Rotation paths and how fast each direction turns (degrees per step):
Each turn is a multiple of 5 degrees from 10 to 175, or 0.
Each row of a path follows its step; steps can be skipped.
Rotation 1:
step 0: -0.39, -0.75, -0.41, 0.40, 1.36, -0.25, -0.04, 0.56, 0.50, 0.86, 0.17, 1.53, -2.96, -1.86, 1.96, -0.12, 2.13, -0.86, -0.25, -1.90, 0.59, -0.74, 0.15, 0.19, 0.30, 0.92, -0.30, 0.22, 1.72, -0.63, 0.35, 2.20, 1.61, -0.18, 1.86, -0.71, -1.17
step 1: 1.02, -0.83, 1.58, -0.41, 0.90, 1.02, -0.51, 0.99, -1.65, -1.99, 0.00, -0.38, 0.50, 1.64, 0.87, -0.35, 2.92, 1.19, 0.41, -0.18, 0.22, 0.87, 1.99, -1.43, -1.09, 0.88, -0.83, 0.42, 1.15, -0.51, -0.68, 0.02, -0.52, -0.36, -2.72, 1.45, -0.28
step 2: 1.12, 0.35, 0.16, -0.11, -1.82, -0.78, -0.38, 0.99, -1.60, 1.96, 0.04, -1.45, 1.95, -0.39, 1.24, 1.09, 0.44, -0.57, -2.06, 0.01, 0.74, -0.47, 0.61, -0.07, -1.14, -0.78, 0.67, 1.96, 1.09, -1.45, 1.96, -0.88, 0.57, -1.55, 1.05, -2.05, 0.60
step 3: -0.01, 1.34, -2.63, -0.64, -0.44, 1.12, 1.28, -1.20, 0.02, -0.72, -1.26, -1.35, 0.61, -1.14, 0.03, 2.88, 0.27, 1.63, 2.18, -1.51, -0.18, -0.87, -0.63, -0.99, -1.33, 0.83, -0.38, 0.09, -1.11, -0.64, -0.11, 0.66, -0.62, 1.32, -1.38, -0.82, 0.79
step 4: 0.39, -1.54, -0.81, -0.02, 1.75, 1.79, -0.47, 0.96, 0.41, 2.42, 1.62, -0.68, -0.16, -2.33, -1.99, -0.95, 0.91, -1.54, 0.86, -0.16, -1.38, -0.57, 0.33, 0.12, 0.15, 2.15, -0.84, 0.35, 0.09, 1.05, 1.10, -0.34, 0.72, -0.26, 0.27, -1.59, -1.42
step 5: -1.45, -0.57, -0.38, -0.43, -0.19, 0.69, -1.49, 0.14, -0.45, -1.83, -1.31, -0.84, -1.11, 1.37, -2.11, 0.94, 1.44, 0.26, 0.96, -0.07, 2.17, 0.34, 1.01, -0.41, -0.09, -1.20, 0.26, 1.18, 1.92, 0.84, -0.15, 1.28, -1.13, -0.44, 0.28, 0.44, -3.07
step 6: 0.19, 0.93, 1.38, -0.20, -0.80, -1.99, -1.06, 0.35, -2.65, 1.03, -0.44, 0.19, -1.07, -1.09, 0.25, 1.66, 0.83, -1.55, -2.64, -0.32, 0.54, 0.77, -0.88, -0.11, 0.17, 2.85, -0.17, 0.78, 0.25, -1.26, -0.68, -0.01, 1.69, 0.29, -0.79, 0.41, -1.01
step 7: 1.36, 0.80, 1.65, -0.92, 0.25, 0.61, -0.63, -1.40, 0.36, 1.03, -0.42, 1.80, 1.62, -0.18, 0.77, 1.96, 1.42, 1.34, 1.89, -1.14, -0.16, -0.69, -0.02, -2.22, -0.20, -0.03, -0.21, 0.04, 1.00, -1.45, 2.00, -0.20, -2.23, 0.71, 0.00, 1.42, 0.22
step 8: 0.39, -0.64, -1.37, 1.72, 0.51, -0.32, -0.02, -1.32, -1.58, -0.18, 0.52, -0.37, 1.38, -0.14, -0.14, 0.23, 1.97, 1.33, -0.01, -0.20, -0.49, -0.95, 1.28, 1.47, -0.69, 1.14, -0.85, -0.02, -1.81, 0.47, 2.07, -2.76, 1.76, -0.71, 1.29, -1.57, -0.87
step 9: 0.83, 1.43, -0.01, -0.04, -0.84, 1.44, 1.32, 0.09, 1.39, -1.87, -0.15, -3.10, -1.52, 0.72, -0.22, 1.31, -0.17, -0.40, 1.81, 0.42, -0.89, -0.85, 0.01, -0.70, 0.53, 0.97, -1.01, 1.00, 0.89, -0.51, 1.15, 2.15, 0.50, -1.42, 1.52, -0.06, -1.47
step 10: 0.30, -2.65, -0.69, 1.16, 0.77, 0.44, -0.09, -0.11, -2.55, 1.60, 0.14, -0.62, -2.63, -0.51, 1.39, 0.15, 0.49, -1.74, 0.55, 0.33, -0.71, -0.79, -0.44, 0.44, -1.28, -0.13, 0.52, 1.19, 0.70, -0.80, -0.41, 0.37, 0.59, 1.98, -1.66, 0.54, -1.89
step 11: 0.75, 0.44, 2.79, -1.82, -2.20, 0.71, -1.49, 2.54, -2.22, 0.16, -0.04, -0.53, 0.72, -1.67, -0.46, -0.04, 1.07, 1.44, 1.85, -0.61, 1.41, -0.18, 0.50, 0.15, -0.30, -0.94, -1.08, -0.91, 0.61, 0.48, 0.15, 0.54, -0.86, 0.20, -0.08, 0.77, -0.66
Speeds:
0.15, 0.56, 0.36, -0.49, 0.03, -0.34, -0.07, 0.61, -0.73, 0.34, 0.00, 0.72, -0.02, 0.81, 0.77, -0.37, 0.47, -0.35, -0.30, -0.38, 0.96, 0.21, -0.13, -0.30, 0.27, -0.12, -0.58, 0.46, -0.39, 0.43, 0.09, 0.21, -0.32, 0.22, -0.28, 0.18, 0.01	70
0.64, 0.24, -0.96, 0.48, -0.10, -0.11, -0.62, -0.06, -0.47, 0.96, 0.32, 0.34, -0.18, -0.07, 0.50, 0.04, -0.34, -0.10, -0.40, -0.01, -0.56, 0.69, 0.48, -0.11, 0.01, 0.05, 0.20, -0.12, 0.33, 0.69, -0.32, -0.25, 0.79, -0.06, 0.39, -0.12, -0.27	175
0.62, 0.40, 0.16, 0.31, 0.00, 0.30, 0.10, -0.62, 0.64, 0.77, -0.12, 0.19, 0.09, -0.16, -0.07, -0.47, -0.24, -0.74, -0.39, 0.24, -0.04, -0.33, 0.13, 0.05, -0.04, -0.49, 0.15, 0.52, 0.59, -0.09, 0.69, 0.48, -1.00, -0.74, -0.16, 0.10, -0.28	145
0.16, -0.20, -0.26, 0.58, -0.39, 0.11, 0.22, -0.80, -0.54, -0.37, 0.05, 0.07, -0.05, 0.01, -0.37, -0.33, 0.39, -0.14, -0.73, -0.25, -0.47, -0.06, 0.16, 0.66, -0.32, 0.31, -0.53, 0.27, -0.63, 0.17, -0.64, -0.45, -0.37, 0.08, -1.19, 0.21, -0.12	160
-0.42, 0.77, -0.28, -0.11, -0.18, 0.29, -0.71, -0.12, -0.18, -0.95, 0.95, -0.29, 0.17, -0.30, 0.35, -0.18, 0.15, -0.13, -0.32, 0.44, 0.34, 0.47, -0.27, 0.58, -0.03, -0.50, -0.09, -0.34, 0.48, -0.05, 0.71, -0.51, -0.30, 0.31, -0.06, -0.49, -0.32	115
0.35, -0.24, -0.38, -0.55, 0.44, 0.29, -0.03, -0.03, 0.39, 0.03, -0.02, 0.10, 0.68, -0.06, 0.51, -0.60, -0.54, -0.04, -0.24, -0.73, 0.02, -0.57, -0.66, 0.02, -0.42, 0.44, -0.38, -0.48, 0.52, -0.44, -0.23, -0.09, 0.21, 0.68, -0.04, 0.64, -0.84	110
-0.86, 0.63, 0.24, 1.00, -0.24, -0.08, 0.56, -0.09, -0.65, 0.54, 0.40, 0.05, -0.06, -0.26, 0.12, 0.11, -0.38, -0.46, 0.66, -0.93, -0.03, -0.33, -0.21, -0.35, 0.21, 0.02, 0.24, -0.55, 0.52, -0.27, -0.16, -0.16, -0.32, 0.36, -0.30, -0.10, 0.25	100
-0.31, 0.24, 0.65, 0.12, 0.53, -0.62, -0.51, -1.01, 0.29, -0.25, -0.17, 0.90, 0.00, 0.49, -0.50, 0.49, 0.34, -0.11, -0.26, -0.37, -0.30, 0.40, -0.41, 0.13, 0.70, 0.49, 0.09, -0.24, 0.15, -0.04, 0.16, -0.38, 0.03, -0.17, 0.58, 0.36, -0.43	45
Rotation 2:
step 0: -0.65, 1.55, -1.78, -0.21, -0.46, 0.10, 0.65, 0.34, 0.03, -0.23, 0.61, 1.10, -0.19, -0.18, -0.23, 0.52, -1.50, 0.28, -2.21, -0.46, -0.68, -1.06, -3.78, 0.62, -1.59, 1.51, -1.53, -1.08, 0.35, -0.15, -0.12, -0.67, 1.86, -2.07, -0.49, 1.63, 2.13
step 1: -0.46, -1.38, -0.52, 0.34, 0.94, -0.72, 0.64, 0.72, 0.21, 1.39, 1.10, 0.05, -0.73, 2.55, -2.13, 0.16, -0.93, -1.07, 0.81, 2.46, -0.10, 0.01, 1.21, -0.30, 1.65, -0.15, -2.00, -0.33, 1.19, -1.97, 0.12, 1.79, -1.91, -1.47, 1.48, -1.41, -1.09
step 2: 0.91, 1.73, -0.16, 0.30, -0.43, -1.84, -0.28, 1.17, -0.51, 1.15, 0.18, 1.40, 1.61, 1.23, -0.01, -1.45, 1.58, 0.85, 0.43, -1.50, -1.00, -1.18, 0.30, 1.89, 1.97, -0.33, 2.94, -0.38, -0.54, 0.04, 0.53, -2.86, -0.36, 1.94, -0.49, -0.71, -0.40
step 3: -1.11, 1.53, -0.65, -1.12, -2.28, -1.86, 1.32, -1.48, 0.52, -1.52, -0.96, -1.62, -0.82, -0.15, 0.60, 0.92, -0.45, 1.34, 2.04, -0.22, -1.70, 1.85, -2.68, -2.28, -0.72, 0.03, -0.68, 0.14, 0.65, -0.27, -0.52, -0.49, 0.23, -0.33, 0.61, 0.59, 1.74
step 4: -1.25, -0.96, -0.61, 1.65, 1.09, 0.79, -0.03, 0.51, 0.09, 0.63, 0.19, 1.63, 0.41, 1.30, 0.63, 0.91, 0.39, -1.25, -0.29, 0.24, -2.37, -0.46, 1.31, 0.19, -2.16, 0.79, -0.49, 2.86, -1.90, 0.08, 0.31, 2.01, -2.24, -1.58, 0.65, -1.78, 0.73
step 5: 0.85, 1.57, 1.14, -0.74, -1.22, 0.34, -0.89, -0.75, 0.47, 0.59, -1.01, 0.24, 0.69, 0.89, 2.69, 0.97, 0.46, -1.09, 0.92, 1.29, 1.92, 0.74, 0.30, 3.94, 2.09, -0.31, 1.23, 0.14, 0.47, -0.99, 1.94, -0.60, 1.27, -0.28, 0.04, -0.43, -1.05
step 6: -0.08, -1.61, 0.45, -1.38, 0.24, 0.76, 1.22, 1.83, 1.33, 0.50, -1.56, -0.08, -1.55, -1.97, 1.16, -1.97, -0.42, 0.44, 0.97, 0.02, -0.50, 0.12, -2.28, -0.77, 0.35, 1.26, -0.45, 0.57, 0.19, -0.82, -1.35, -2.43, -1.44, 0.29, 0.04, 2.63, 2.03
step 7: -0.39, 0.23, -0.60, -0.58, 0.44, 0.08, -1.87, -0.30, -0.61, -0.22, -1.46, 2.56, 0.63, 0.17, -3.09, 0.53, -0.57, -2.45, -1.10, -0.80, -0.69, -0.34, -1.55, -1.89, -0.20, -1.14, -1.30, 1.96, 0.78, 0.27, 2.39, 1.37, -0.63, -1.18, 0.42, -0.13, -1.04
step 8: 1.81, 0.80, -0.85, 0.56, -0.61, -0.36, 0.85, -1.22, 1.58, 2.38, 2.61, 1.24, 0.59, 1.47, -0.18, 1.29, 1.85, -0.74, -1.55, 1.15, 1.06, 0.75, -0.24, 2.89, 0.32, -0.99, -0.10, -0.94, 1.27, 0.76, -1.92, -1.26, -0.35, -0.73, 0.09, 0.10, 0.69
step 9: -0.83, 0.26, 0.14, -0.89, 0.20, -0.74, 0.12, 1.81, 0.21, 1.36, 0.15, -1.45, 1.49, 0.69, 0.82, -1.11, -2.28, -0.11, 1.76, 0.01, -2.86, 0.24, 0.19, -1.33, 0.97, 1.01, 0.30, -3.03, -0.33, -1.06, 0.10, -1.14, 0.35, -0.68, 2.03, 2.45, -0.67
step 10: -0.35, 0.09, -1.84, 1.03, 0.31, -1.87, 0.09, 0.32, -0.69, -0.05, -0.75, 0.99, 0.48, 0.68, -1.12, -0.16, -1.03, 1.26, 0.50, -0.89, 0.92, -0.47, -1.38, -1.70, 1.16, 0.17, 1.05, 1.01, -0.46, 0.55, 2.25, 0.54, -1.97, -1.62, -2.39, -2.53, 2.53
step 11: -1.25, 0.34, -0.66, -0.12, -2.33, 0.27, 0.49, -1.60, 1.08, 0.37, 0.15, -0.76, 0.57, 2.28, 0.80, 1.32, 2.73, -0.02, 0.39, 1.90, 0.09, -1.99, -0.63, 0.66, -1.89, -0.61, 0.71, 1.11, 1.80, -0.49, 0.04, -0.40, -0.76, 1.90, 2.25, -1.06, -0.81
Speeds:
-0.37, -0.15, -0.77, 0.36, 0.06, -0.03, 0.11, 0.48, -0.41, 0.05, 0.27, 0.61, 0.25, -0.65, 0.22, -0.33, 0.64, 0.16, -0.34, -0.28, -0.02, -0.99, 0.50, 0.54, -0.49, 0.17, 0.06, 0.13, -0.42, 0.06, -0.54, -0.68, -0.39, -0.26, -0.16, 0.41, 0.70	170
-0.51, -0.45, 0.93, 0.36, -0.80, 0.41, 0.66, -0.15, 0.15, 0.31, -0.10, -0.69, -0.50, -0.16, 0.10, -0.36, 0.64, 0.10, -0.40, 0.06, -0.52, -0.17, 0.08, -0.37, -0.02, -0.06, -0.39, -0.45, 0.64, -0.32, -0.19, -0.38, -0.05, -0.85, 0.34, -0.13, 0.12	135
-0.92, 0.46, -0.20, -0.82, 0.03, -0.44, -0.28, -0.78, -0.77, -0.36, -0.22, -0.25, 0.51, -0.45, 0.01, -0.22, 0.17, -0.32, 0.40, 0.73, 0.16, -0.17, 0.61, -0.03, 0.38, -0.50, -0.18, -0.01, 0.49, -0.28, -0.06, 0.39, -0.06, -0.33, 0.27, 0.58, -0.10	175
-0.19, 0.64, -0.35, -0.63, -0.33, 0.53, -0.19, -0.29, 0.43, 0.67, 0.32, -0.35, -0.09, 0.62, 0.41, -0.46, 0.17, -0.19, 0.26, -1.22, 0.39, -0.15, 0.41, -0.22, 0.35, 0.50, -0.11, 0.43, 0.16, -0.19, -0.68, -0.06, 0.24, 0.02, -0.46, 0.18, -0.40	115
0.28, -0.35, -0.06, -0.61, -0.74, 0.32, -0.22, -0.56, 0.30, 0.07, 0.06, 0.57, 0.25, -0.18, -0.65, -0.27, 0.56, 0.58, 0.48, -0.23, -0.51, -0.15, -0.38, -0.44, -0.81, -1.10, -0.03, 0.35, -0.01, -0.04, 0.05, 0.22, 0.24, 0.48, -0.33, 0.01, 0.30	90
-0.41, 0.25, 0.24, 0.05, 0.03, -0.21, 0.30, -0.74, 0.67, -0.47, -0.55, -0.24, 0.45, 0.55, -0.18, 0.29, 0.30, -0.49, -0.82, 0.17, 0.38, -0.27, -0.27, 0.33, 0.13, -0.42, 0.37, -0.37, -0.60, -0.38, -0.10, -0.67, 0.29, 0.25, -0.99, -0.05, 0.25	130
